In the data rows, 128 means zero.
Here are some points, one per row:
[126 114  64 134 168 162 134 116  88  95 131 119 179 156 121  87 115 160
 127 212 144 129 165 142 103  93 144 153 159 179 109 162  96  60  99  94
 163 110]
[158 144 114 119  61 230 162 162  95 180 157  91 129  42  56 107 143 166
  98 152 158 174 145 172 145 107 147 137 144  94 158 113  96  84 163 129
 133 154]
[188 155  41 106 156  98 131  91 119  89 142 168 136 131 151 119 174 181
  84 170  99 138 174 158 182 148 169 135  56  96 108  92 132  27 207  93
 150  88]
[179 124 109  69 193  50 155 105 158  96  58 180  60 184 124 120 146 169
 151 189  81 118 183 130 167 155 170 166  96  33 142  56 164 111 180 160
 113  64]
[102  91  84 100 112 167 145 113 161 154 143  91 104 184  79 131 163 122
 125 119  88 131 141 119 169 172 121 155 145  98 134 109  95 172 118 154
 140 152]
[162  72 190 121 141 118 123 143 114 129 126 209 151 131 163 146 115 176
 128 147  93 116 138 142 148 189 154 114 103 124 166 113 156 123 126 136
  52 120]
[151  87 124  75 107 107 145 153 165 144 200 101 122 155 122 139 156 183
 122  82 117 116  84 162 105 147 108 161 157 141 145 111  87 196 107 130
 175 127]
[156 151 155 120  98 190 145 198 136 183 118  90 145 121  54 136 183 177
 145 185 159 172 121 113 153 114 144 149 163 157 124  94 114 168 148 157
 132 133]
[173 113 121 161 120 103 129  77 227 154  81 101 101 140 142 150 165  68
 182 130 143 139 105  87 110 117 165  71  65 170  78 141 182 149 145 159
 190 192]
[135  91 153 163 153 151 115 157 125 139  85 116 161 139 163 122 140  98
 183 125 134 159 141 153  70  99 123 123 163 159 128 133 102 150 101  73
 160  78]
[108 118 194 109 127 136 144 174 134  95 135 137 115 158 156 107 139 106
 146 125 120 121 153 149 118 102 103 111 151 133 137 141 132 145 151 113
 144  78]
[161  86 173  83 144 116 155 159 221 140 168 112 115 121 182 174 148  87
 119 128 163 122 167 107  97 167 180  99 144 133 164 126 143 152 130 184
 119 138]
[ 94 112 183 132  86 154 122 141 123 102 132 124 132 165 147 121 118  94
 142 119 143 110 128 149 144 108 106 124 196 143 154 142 131 138 141  96
 154  77]
[ 80 124  98  60 134 110  78 137 113 105  85 127 152 159  94 106 142 141
 136 119 103 142 190 119 158 118 131 143 184 139 141 142 132  83 131 127
 164 120]
[131 200  62 156  99  77  88  48  92 147  84 137 159 135 118 124 141 105
 183 111 134 164  17 109 129 121 111  79  37 150  60 169 159  84 124 130
 149 198]
[133 145 122 130 103 130 115 122  61 114 129 103 144  81 141 156  84 114
 130 111  66 145  99 107 123 153 119 118 160 110 134 122  85 131 116 130
  79 140]
[102 133 127 175 110 139 129 117  65 106 148 158 159 123 111 100 102 124
 111  99 123 116 124  76 117 167 106 115 127  87 140 124 119 155 125 137
 104 132]
[132 136  99 143 132 189 133 102 185  94 147  94 102  81 153 126  86  99
 111  80 170 111 145 116 129 118 173 152 100 124 175  85 145 129 157 123
 132 175]
[140 165  68 128 110  61 141  73 161 171 103 141  73 157 145 164 115 120
 132 101 143 179  80 100 132 111 125  85  54 101 135 115 146  99 177  89
 128  27]
[166 103  91 148 126 191 159 137 182 114 176  95 124  82 163 145 114  83
  74  86 159 103 144 142 153 106 164 127 121 149 136 136 129 112 143 128
 109 162]
[151 167  98 111 107  86 133 100 141 150 104 122 153 165 168 182 118  98
 145 104 120 155  93 139  94 130 117 110  86 111 153 154 132  97 204 116
 159  77]
[126 153 170 136 173 128 155 166 107 119 112 153 159 101 139 124 127 132
 139 134 141  82 103  92 100 156 123 167 132 142 128 112  78 120  97 109
  84 134]
[108 126 140 113 134 143 130 137  94 119 163 173 138 100 130 119 122 147
 133  90  88  91 119 129  93 160 116 110 152 122 132 125  96 114 127 141
  50 128]
[ 89 122 121  84 141 101 145 115  97  96 118  80 154 179  76 122 136 128
 130 150  81  98 167 134 164 104 141 105 155 134 154 119 106  92 113 105
 162 119]
[110  87 121 102 145 157 125 129 210  99 151 118 108 109 144 172 147 111
 137  87 153 126 121  84 129 106 126 120 154  93 149  99 163 181 153 138
 112 159]
[ 79 107 110  78 157 103 135 132 122 108 107 137 149 147  88 136 120 116
 117 156  95 148 160 153 156 130 143  95 187 103 132 149 101  85  95 130
 185 100]
[173 160 118 101  82  74 100  34 106 113  95 187 129 137 169 116 118 124
 169 138 101 162  84  80 151 133 178  96  29  82 130 166 124 123 157 156
 104 142]
[128 108 163 132 131 124 112 174 100 128 145 160 123 120 167 128 122 170
 119 115 123 113 116 108 128 181 130 101 140 119 164 126 103  87  97 144
  59 107]
[113 161 153 152 128 166 131 106  88 132 116 134 147  89 126 156 135 150
 136 117 106  78 101 124 107 170 117 130 118 155 117 134 130 128  80 113
 117 110]
[ 99 106 172 107 128 146 143 127 116 130 108 109 175 159 155 118 116 108
 140 104 158 141 129 146 130 102 117 135 168 119 151 144 163 147 136  91
 150  91]
[131 157 147 157 111 130  95 114  96  95 116 134 151  94 115 137 121 128
 124 133 131 118  67  87  96 165 121 112 119 147  81 129 109 114  94 143
 136 110]
[105 114  99 111 183 116 124 103  96 157 107 102 180 166  83 127 177 108
 144 157 149 116 164 131 150 137 132 138 157 160 105 135  90  85  99 141
 176  73]
[147 133 196  73 119  96 103 127 133 103  85 243  84 129 213 132 150 189
 133 137 107  94 160 114 144 115 221 131  50  53 128  75 160 139  88 176
  82 108]
[ 84 131  93  57 150 129 102 151  73  96 114 129 139 166  92  79 142 110
 140 151  97 115 182 124 163 107 122 103 163 113 161 101 132 132 122 132
 183 116]
[149 110  45 103 140 204 136 135 169 128 138 115 123 103 107  92 148 140
  76 190 129 131 125 153 114 164 130 181 129 169  91 140 103 138  96 119
 155 149]
[ 90 141  99 114 191 161 156  95  63 100 112  97 106 157 101  86  90 153
  99 168 123 165 149 156 121  91 116 143 141 134 163 166 117  44 117 142
 158 124]
[122 168 168 135 143 129 108  98  94 136 138 112 151  88 122 117 121 122
 126 164 138  97 117 109 111 156 118 137 110 135 115 164  97 168  87 120
  90  99]
[146 102 112  98  90 125 134 127 184 172 148 135 131 166  84 122 134 121
 111  67  99 129  93 141 120 125 129 174 117 135 142 129  95 196 111 139
 185 133]
[129 121 143 114 186 119  83 124 112 105  80 102 144 190  89 116 194 143
  96 177 107 114 154 153 111 131 165 139 188 161 129 123 119 107 112 121
 142  90]
[107 141 148 124 113 126 130 153  92 106 132 159 110 113 139  97 131 118
 144 107 126  74 138 125 129 168 133 137 128  66 136 138  99 132 115 112
  62 143]
[132 141 143 157 155 148 105 139 113 139 115 148 158  91 131 117 110 159
 162 134 146  80 121 116 126 145 111 147 148 141 131 106 114 141  73 138
  65 101]
[ 93 120 173 146 128 131 142 162 108 115 124 121 136 135 164 118 149 108
 137  96 112 122 132 168 127  94 127 114 166 149 135 130 124 149 156 130
 164  75]
[112  90 124 147 166 172 140 103 178 108 161 120  92  65 157 138 119 118
 102 110 146 157 158 121  99  86 122 131  85 140 153 112 132 146 168 144
 132 182]
[154 106  68 133 157 204 118 103 102 142 144 144  69 162  77 155 126 142
 104 192 163 131 115 140  73 107 135 194 128 178 168 119  92 135  89 174
 168 162]
[156 140 120 148 171 151  79 115 211 174 142  77 109 106 129 158 170  91
 172  85 154 122  90 103 125 135 118  90 125 178 130 179 132 148 159 141
 175 162]
[106 147 128 114 143 142 126 112  69 120 123 159 134  90 147 123  71 155
 112 100 140  90  89 104 169 147 152 104 184 107 129 102 104 170 129 114
  82 135]
[ 87 117  84 167 138 193 134 132 172 135 169  87  99 105 191 126 105 104
  90 146 158 131 128 113 128 102 139 132 100 123 177 113 157 146 140 138
 113 173]
[133 137 150 143 157 164 146 147  94  82 101 131 131 113 133 137 138 156
 142 118 136 111 121 128 121 178 104 131 127 156  99 125 112 151  77 132
  60 106]
[143 113 188 100 134 136 123 160 138 129 174 124 124 157 152 122 107  84
 160 130 111 140 142 148 119 101 113 118 162 151 138 118 120 114 128 108
 116  56]
[118 115  82 159 181 161  95 111 108  96 114 131 146 129 108 105 135 152
 141 214 118 116 141 195 132 102 133 169 147 137 106 144  89  51 132  97
 170 112]
[173 105 255 172 151  45 143 175 144 140 162 232  92 143 130  92 129 171
  98 151 138 105 255 190 141 144 135 122 201 125  73 124 208 142  51 161
  53 181]
[144 220  17 196 109  47 129  98 164 170  79 134  60 150  85 231  83  85
 151 140 149 141  93 128  99 133  91 159  65 122  66 120 170 146 205  67
 142  43]
[111  69 142 128 126 134 123 159 194 115 156  68 103 116 130 166 160  94
 106 106 153 103 145 116 111 122 150  99 158 117 158 128 134 182 159 130
  85 153]
[113 127 117 135 103 112 133 114  75 133 145 120 155  72 116 123 106 121
 113 119 106 117  88  89 129 153  97  99 140 123 144 170  96 113 126 130
  83 118]
[105 108 121 152 134 187 127 126 189  97 146  93 101 103 152 127  67 111
 117 121 162 101 123 114 115  85 163 156  83 109 138  96 164 124 175 154
 130 180]
[119 125 165 230  93   0 127 136  57 202 138 121 121 115  79 127 128  57
 122 128 116 194 101 139 163 109  48 125 113 167  42 185 213  61  85 130
 173 255]
[ 77 168 131 131 106 136 110 119  95 106 123 141 142 115 139 108  97 141
 121  87  98  99 133  54 139 166 149 164 116 110 153 104  99 144 126  99
  82 130]
[164 188 184 216 183   0 172 230 181 214 170 184   0 166  99 195  91 134
  31 177 144  82 255 179  95 126  13 157 213  68   0  24 239 163 170  66
  92 119]
[143 137 144 118 161 144 114 141  78 112 110 147 142  90  87 124 112 114
 132 123 134  98 112 113 114 152 125 124  94 165 124 149 124 166  89  94
  83 109]
[ 80 125  94  82 139 143  99 140 163 127 159  84 104 178  65 115 124 155
 123 109 117 127 120 116 152 173 166 142 125  80 143  80  95 182 134 130
 172 165]
[166 172 135 109  16  71 156  59 206 193  44 150 114 159  54 116 218 185
 211 199 161 223 102 130 136  67 163 106  43 129  74 100 203 103 143 139
 185 234]
[133 138 110 119  54 102 182 169 134 185 149  94 146 103  45 128 148 171
 165 141 129 228  98 131 151 110 198 105 123 147 134 156 118 126 175 163
 152 151]
[139 154 134 140 125 129  97 152  99  83 100 141 180  96 129 165 118 130
 136 141 158  97 121 147 122 180  81 125 123 146 120 114  81 153  97 156
  89 128]
[135  74 115 134 128 135 146 147 184 142 173  91 118  98 126 159 149  76
 131  94 122 132 108  73 129 126 122  94 146 144 146 156 183 153 153 150
 155 149]
[127 140 144 150 116 167 141 101 110 105 113 130 141 122 171  87  68 107
  96 129 141 138 153 176 133  60  72 119 128 184 153 125 101 102 154 119
 153 115]
[129 119 106 136 122  85 161 125 147 145 112 155 156 148 140 132 143  94
 128 108 121 161  78 151  95 101 108  79 126 148 157 170 142 103 173 127
 139  68]
[185 126 181 108 131  83 126 148 127  91  89 200  95 142 201 113 139 205
 143 137 127 104 176 130 138 149 193 118  81  57 163 124 155 146  92 162
  59 118]
[ 85 155 166 126 120 153 123 136 141 100 122 117 168 164 156  97 142  76
 127 106 136 157 105 124 152  78 103 129 174 117 165 127 113 144 115  87
 150  97]
[ 83 121 164  99  98 127 118  93 104 103 122 109 149 153 173 110 136  83
 180  88 149 165 131 158 132  92 134 136 149 139 112 110 133 142 149 116
 160 104]
[118  95 102 111  78 182 142 131 154 152 129 100  86 137 140  92  75 166
  79 128 134 118  96 155 119 127 100 195 101 144 122 124  96 151 124 144
 180 146]
[154 123 161 114 130 135 134 148 142 134 120  98 170 161 178 101 131 105
 136 104  94 133 143 153  92  98 111 122 175 123 150 107 152 129 121 129
 116  66]
[200 103 107 186 145 175 127 142 206  91 168  91 129  60 170 128 160 131
 135 147 179  88 141 136 127 106 150 129  99 136 112 127 168 135 111 102
 161 152]
[131 129 106 138 109  94 133 107  76 149 148 143 178 109 150 152 121 130
 135 123  95 136  84  98 131 132 119 104  96 122 125 189  97 106 142 180
  84 125]
[132  93  89 129  96 164 122 133 165 129 148  97 102 137 118  73 110 173
  77  94 157 139 114 157 116 116 100 168  76 127 123 112  58 153 119 124
 159 138]
[125 107 119 116 110  87 115 114  54 145 170 116 154  82 137 156 126 145
 129 104 123 132  78 109 138 162 108 127 128 160 153 192 125  96 127 133
  77 114]
[ 69 184 128 126 123 168 112 121  87 113 146 134 155 105 138 130  92 154
 113 100  89 114 138  97 137 161 111 130 123  77 143 128 118 170 104 112
  85 126]
[122 146 172 211  89  35 111 133  68 199 111 126 113 161  63 147  92  88
 111  90 127 172 136 125 165  89  34 109 138 135   0 214 232  70  95 107
 171 255]
There is one direction along which these points spread out most. Where along it does each point below lie, from 0 to 99? 50 is the average, and the first point above lies past it. One standard deviation of the points above along it is 16.
[ 99 106 172 107 128 146 143 127 116 130 108 109 175 159 155 118 116 108
 140 104 158 141 129 146 130 102 117 135 168 119 151 144 163 147 136  91
 150  91] 55
[173 160 118 101  82  74 100  34 106 113  95 187 129 137 169 116 118 124
 169 138 101 162  84  80 151 133 178  96  29  82 130 166 124 123 157 156
 104 142] 34
[ 84 131  93  57 150 129 102 151  73  96 114 129 139 166  92  79 142 110
 140 151  97 115 182 124 163 107 122 103 163 113 161 101 132 132 122 132
 183 116] 59
[107 141 148 124 113 126 130 153  92 106 132 159 110 113 139  97 131 118
 144 107 126  74 138 125 129 168 133 137 128  66 136 138  99 132 115 112
  62 143] 66
[126 153 170 136 173 128 155 166 107 119 112 153 159 101 139 124 127 132
 139 134 141  82 103  92 100 156 123 167 132 142 128 112  78 120  97 109
  84 134] 66
[164 188 184 216 183   0 172 230 181 214 170 184   0 166  99 195  91 134
  31 177 144  82 255 179  95 126  13 157 213  68   0  24 239 163 170  66
  92 119] 36
[156 140 120 148 171 151  79 115 211 174 142  77 109 106 129 158 170  91
 172  85 154 122  90 103 125 135 118  90 125 178 130 179 132 148 159 141
 175 162] 33
[154 106  68 133 157 204 118 103 102 142 144 144  69 162  77 155 126 142
 104 192 163 131 115 140  73 107 135 194 128 178 168 119  92 135  89 174
 168 162] 51
[119 125 165 230  93   0 127 136  57 202 138 121 121 115  79 127 128  57
 122 128 116 194 101 139 163 109  48 125 113 167  42 185 213  61  85 130
 173 255] 2
[108 118 194 109 127 136 144 174 134  95 135 137 115 158 156 107 139 106
 146 125 120 121 153 149 118 102 103 111 151 133 137 141 132 145 151 113
 144  78] 60
[173 105 255 172 151  45 143 175 144 140 162 232  92 143 130  92 129 171
  98 151 138 105 255 190 141 144 135 122 201 125  73 124 208 142  51 161
  53 181] 59
[125 107 119 116 110  87 115 114  54 145 170 116 154  82 137 156 126 145
 129 104 123 132  78 109 138 162 108 127 128 160 153 192 125  96 127 133
  77 114] 52
[ 85 155 166 126 120 153 123 136 141 100 122 117 168 164 156  97 142  76
 127 106 136 157 105 124 152  78 103 129 174 117 165 127 113 144 115  87
 150  97] 56
[122 146 172 211  89  35 111 133  68 199 111 126 113 161  63 147  92  88
 111  90 127 172 136 125 165  89  34 109 138 135   0 214 232  70  95 107
 171 255] 2
